(in the rows, 128 means zero)
A single turn carries every row of the set below to another of its rows. Some are shown first; where does it send the rows asked next?
Vogef: [138 132 107 118 132 139 125 104  91 134 116 124 102  82 119 123]
rusu: [ 81 176 142 130 111 118 150 151 137 126 125 123  91 125 118 116]
laf: [ 84 169 155 164  93 123 146 142 131 129 125 129 107 120 132 133]
vun: [120 134 119 140 131  86 114 146  78 130 106 125 130 128 111 139]
Zudi: [124 161 118 140 151 108 148 131  98 133 114  90  83 145 132 155]
sapa: [115 134 128 153 138 113  98 148  94 139 103 137 131 115 101 143]
lod: [123 132 140 174 150 139 128 108 120 141 130 112  93 134 138 169]
sos: [111 137 136 116 101 154  90 126 142 129 143 108 110 128 140 114]
Lupu: [147 152 127 151 162 137 140 117 112 142 116 103 107 136 121 171]
gabok: [121 133 104 114 128 127 125 110  87 130 118 119  86  85 124 113]
teb: [119  96 134 154 136 102 104 117 102 133 133 143 128 127 121 142]
lona: [124 169 124 111  90 136 106 145 113 128 118  91 125 130 137 120]
sele: [121 136 125  94 102 133 107 122 132 122 147  97 110 141 144 108]
vura: [134 160 144 141  99 105 176 117 116 126 132 120 143 136 136 145]
vitap: [128 136 145 124 111 103 175 103 132 122 154 126 125 143 139 132]
nide: [106 135 131 160 143 109 138 116 108 131 133 100  71 146 148 154]
lep: [115 160 145 125 132 142 148 139 165 134 134 135 126 126  98 132]
Fino: [135 156 139 129 107 102 176 125 131 123 138 119 145 143 125 142]
toza: [105 178 135 117 122 118 158 157 146 127 124 121 114 131 102 125]
fif: [129 121 115 112 157  97 113 136  98 131 119 131 123 130  98 129]
losug: [ 95 115 132 151 141 112  89 141 108 135 120 143 108 118 107 132]
zana: [134 118 114 133 127 143 121  94  95 134 124 129 103  82 128 127]
budas: [115 169 154 166  91 123 159 130 122 132 121 127 137 123 133 149]
Gel: [126 115 113 134 117 125 126  93  86 129 129 124  94  87 139 123]
ved: [118 134 116 145 117 142 115 110  87 135 112 127  97  76 129 128]
dek: [129 130 107 129 114 117 132 103  74 128 118 117  99  88 137 124]
dinud: [110 109 124 145 126  78 113 130  84 126 127 129 118 134 127 134]
Lin: [109 133 151 130 125 130 150 118 168 128 157 139 118 136 118 129]
mina: [120 134 140 137  80 140 100 118 123 128 143 104 129 132 159 129]
pobuf: [116 134 142 120 116 101 169 116 148 120 158 125 121 147 129 127]
Vavi: [146 141 135 124  94 151 105 116 126 132 136 104 147 131 143 134]
Rud: [133 164 128 154 159 140 134 131 112 143 107 102  99 132 118 168]
Guvu: [123 161 151 159  99 122 160 132 135 130 129 128 150 130 125 153]
Mot: [133 151 118 128 162 112 150 121 105 132 123  93  84 149 128 153]
fom: [100 112 121 123 148  93 103 139 104 128 127 134  99 130 108 120]
Duf: [122 153 147 114 139 147 151 121 162 135 141 138 117 125 103 126]
vepez: [ 90 155 155 168  93 118 149 140 141 127 136 130 121 128 132 141]
siko: [106 132 129 147 156 117 134 115 120 131 138 102  64 146 139 147]
sigas: [112 149 129 122  78 122 106 133 111 122 134  92 116 137 157 118]
bek: [106 177 137 107 132 132 153 145 148 131 126 126 103 124 101 117]
bepa: [123 160 132 119  99 161  91 138 133 135 123 104 127 122 130 125]
lufup: [147 147 122  94 103 136 115 121 123 127 136  95 136 139 138 122]
zabab: [ 82 166 143 139 103 105 154 153 139 121 133 121 102 134 123 124]
rem: [113 139 138 168 158 146 121 118 128 142 126 114  81 131 129 162]
bas: [109 128 112 133 120 132 118 109  90 131 120 125  82  82 131 116]
zape: [132 140 109 136 115 131 127 110  76 133 108 120 106  80 129 131]
Rolob: [138 111 126 136 152 113 107 124 105 137 121 141 141 124 101 144]
dol: [122 129 150 124 128 129 158 101 158 129 159 138 118 134 125 128]

lod turns into Lupu
ved turns into zape
sos turns into bepa
And these:
fif turns into fom
toza turns into zabab
vitap turns into dol

A single turn carries every row of the set below to another of its rows. Some are shown first; where does it send the rows asked next?
gemaf: [166  91 147 140 120 104 140 118 126 133 155 114  90 120 115 114 142 154
 124 128  79 162 130 131 163 139]
suv: [ 72 143 118 157 114 132 162 150 149 176 165 132  90 142 144 121 161 148
 143 136 111 131  99 117 139 136]
mude: [130 136 131 122 123 111 158 174 102 144 163 109 104 124 135 132 132 129
 152 152 123 150  94 104 163 149]
det: [ 83 127  96 103 118 160 121 147 145 122 167 129  94 141 121 116 131 130
 118 154  86 106 145 113 155 135]
Bifem: [137 134 132 162  95 140 110 163 134 123 171 123 100 104 107  76 125 144
  94 148  94 124 133 120 152 138]
Vot: [ 99 138 104 123 121 144 121 120 131 111 166 129 127 142 115 136  99 124
 129 141  85 117 160 108 158 144]
Pilan: [ 94 135 109  99 124 102 117 143 115 135 168 117 107 127 121 150 105 108
 112 134  81 103 142 116 174 136]
palem: [ 94 113 113  96 121 133 112 141 119 133 171 132  97 129 112 125 126 106
 133 114  74 105 126 118 154 108]
nagu: [ 94 161 141 161 134 101 172 159 137 152 169 116 109 120 146 143 127 153
 131 134 114 129  99 108 163 155]
Kab: [ 95 124 124 130 127 138 118 122 153 115 171 134 114 125 112 141 112 128
 130 101  69 101 132 108 150 122]
Bitil: [117 126 112 142 100 112 136 113 156 168 167 126  85 145 133  85 134 129
 167 113 118 117  86 128 147 104]
milu: [141 163 104 135 102 110 147 124 143 136 161 107 107 141 131  86 104 143
 150 168 135 138 112 120 168 150]
Todi: [142 121 150 135 127  85 148 136 114 140 152 116  76 105 114 100 142 165
 118 115  78 150 121 140 169 144]
Lada: [103 131 117 191  96 107 106 144 119 153 167 125  87 121 118  98 110 133
 123  93 100  90 147 123 150 133]
zesuf: [138 137 121 136 103  72 132 125 190 162 161  93  91 124 141 138 119 138
 119 134 117 114  89 115 173 136]
Dev: [123 158 125 170 114 102 150 104 177 139 166 117 109 133 134 102 103 157
 153 116 118 116  99 117 159 135]
Rimod: [135 135 108 115  98 120 136 146 181 151 162 104  74 130 137  88 142 147
 130 160 125 123  82 120 162 131]
Vates: [123  89 108 166 112 111 143 108 152 156 148 111  64 155 141 124 147 165
 126 134 101 131 165 128 164 157]
zed: [111 133 126 140 124  81 152 142 111 157 147 117  57 119 124  94 144 173
 119 116  90 129 137 145 172 154]
bidif: [ 99 137 100 151  96 121 142 128 123 178 151 119 110 160 137 146 144 124
 158 150 118 154 125 111 136 149]
Feb: [131 106 132 126 112 131 139 166 151 149 156 109  88 122 129 144 156 135
 153 124 109 145  78  95 139 135]
lono: [ 80 135 113 112 126 125 122 149 165 127 169 118  94 122 126 148 121 135
  95 133  78  88 137 110 168 139]
dorez: [118 152 123 178  94 122 111 152 108 131 167 128 103 111 105  75 107 141
 118 119  97 114 146 124 149 143]
nafam: [138  91 113 163  87 108  97 152 136 156 172 103  90 129 133 128 123 109
  90 150 106 106 152 114 168 132]
nosed: [138 133 103 128  94  71 128 111 131 176 162 103 100 148 137 119 112 108
 151 139 125 128 105 127 168 125]
suz: [147 110 131 163  94 125 103 160 155 130 173 107 101 108 122 113 125 131
  75 157  95 117 138 112 163 139]
nenar: [125 123 125 159 104 108 134 130 162 157 148 103 114 135 134 178 134 136
 149 119 106 147 109  94 137 153]
mifim: [155  74 127 156 113 119 139 106 146 142 153 114  82 145 129 122 150 154
 127 137  91 154 150 125 159 143]
refen: [102 121 106 157 117  91 150 126 127 165 145 113  54 144 139 108 143 172
 125 128 103 121 161 139 171 164]
gesak: [112  95 107 173  88 109  97 150 128 168 169 116  74 133 132 112 126 112
 113 113 106  88 150 120 156 122]

nosed turns into zesuf
mifim turns into gemaf
And these:
lono turns into det
bidif turns into nenar
nafam turns into suz

A single turn carries every row of the set below to another of its rows. Some are shown first; where does it send the rows asked next?
gopag: [122 133 132 118 182 104 165 164 151 138 115 112 149 124 115 157 152  92]
zipu: [122 119 126 132 114 110 105 118 113 136 136 134 138 151 145 173 117  93]
zopa: [ 95 127 166 137 138 123 128 122  93 115 107  94 140 156 109 175 152 125]
mirag: [103 129 172 110 135 129 150 158 132 135 163 101 107 118 132 145 122 112]
Garub: [120  99 140 122 132 135  88 122 144 121 123  92 162 148 134 151 129 110]
Mudig: [132 136 123 118 131  88 148 144  99 161 134 105 131 135 100 179 154 142]
Nuru: [113 170 145 100 149 141 108 166 131 139 155 113 154 106 125 155 116 100]
Senus: [ 96  98 124  88 141 132 147 149 103 138 117 120 109 139 131 150 115 102]
mado: [135 115 128 103 112 136 124 119 130 138 123  87 120  96 117 174 122 125]
nogo: [119 136 143 102 136 140 122 161  96 132 103  82 159 130  79 154 121 136]
peluk: [133 108 172 106 136 114 141 133 108 168 133  98 146 140 123 163  99 112]
Zopok: [147 110 130 110 132 122  97 134 124 137 118 101 122 172 146 157 130 120]
biz: [107 152 160 142 120 109 109 141 113 129 104  96 122 139 111 177 157 113]
seped: [123 142 102 142 145 124 121 143 126 153 131  98 126 173  96 155 167  91]
Vuse: [141 135 142 124 156 123 167 111 127 114 116  84 128 107 115 154 113  88]
dekin: [151 108 134 130 110 139 102 119 105 126 129 115 132 162 119 145 121 115]
Gofan: [125 155 149 134 160 115 157 128 126 102 112  89 127 106  91 164 126 100]
lam: [114 150 108 101 129 151 120 157 119 131 143 111 150 181 107 153 168 118]
nani: [109 153 118 126 143 115 119 134 119  78 132 100 161 136 139 136 147 119]
baf: [100 156 149 141 142 147 122 133 124 122 143  88 124 142 125 187 166 123]
vasod: [ 98 131 137  99 157 119 116 167 116 126 100  80 138 111 117 165 132  72]
peki: [137 133 158  89 144 129 134 162 145 103 137 113 145 142 101 173 181 116]
Dibu: [128 127 121  92 128 150 123 131 143 144 126  79 136 100 103 187 129 104]
Misi: [114 156 118 139 144 143 126 122 123 112 120 127 161 142 135 123 113 113]
kub: [127 118 118 112 141 108 174 117 114 116 155  90 178 124 127 161 148  97]
gop: [154 127 133  98 145 143 130 153  71 115 114 120 151 130 135 145 119 104]
sefu: [154 143 154 113 156 139 153 178 146 145 147 104 148 156 113 171 116 110]
lufes: [115 164 141 138 145  95 119 146 112 106 150 121 161 152 141 134 138 111]
Ruta: [146 129 100 127 133 126 119 161 123 142 165 119 139 101 100 157 133  80]
deluk: [109 128 130 113 136 135 147 163 121 103 164 146 164 119 101 129 140 100]
Viver: [151 135 109 106 121 147 118 168 107 154 157 117 133 123  97 168 140  84]
kud: [147 159 108 122 139 136 133 144 118 129 128 115 166 183  97 164 155 102]
zub: [117 136 122 136 124 108 142 154 149 117 139 113 155 155 161 137 144 122]
danaf: [ 93 129 131 122 134 149 160 159 114 117 141 137 142 105  90 136 139  97]
kap: [134 138 127 102 122  67 140 125 108 113 142 102 129 139 107 139 123  93]
Nov: [120  91 116  94 181 135 139 160 110 134 150  94 165 140 122 154 126  93]
Konuz: [120 132 152  91 160 118 108 142 133  93 150 103 135 134 100 149 111 139]
fone: [124 156 143  87 141 125 142 125  90 128 122 135 140 144  92 148 156  75]
Garek: [119 135  97  97 126 153 163 116 112 140 141  95 124 127 102 135 146  99]
Bur: [145  97 118  91 172 146 140 147 109 148 145  89 163 153 108 166 149 100]
peme: [110 124 118 134 141 160 128 168 111 113 131 105 144 182  95 173 136 106]
mas: [123 112 159 105 132 123 156 133 107 174 158 104 156 142 109 178 115  95]
sel: [109 156 155 143 128 130 143 133  95 127 117  77 149 161 119 167 145  78]
dum: [114 108 152 148 148 113 144 130 107 129 169 123 142 114  93 176 152 109]
kanop: [128 143 109  98 181 101 145 154 144 121 123 121 158 125 124 142 149  86]
nesab: [161 108 148 146 141 122 130 141 156 137 128 111 135 119  87 148 130 106]
nuvet: [ 82 136 170 112 141 107 160 158 115 126 150  96 113 127 114 146 141 113]
sol: [165 119 136 113 141 116 118 150 120 140 150 107 137 119 135 134 174 129]

Zopok turns into lam
vasod turns into Senus
peluk turns into Viver
And these:
nogo turns into gop
Nov turns into danaf
zub turns into baf

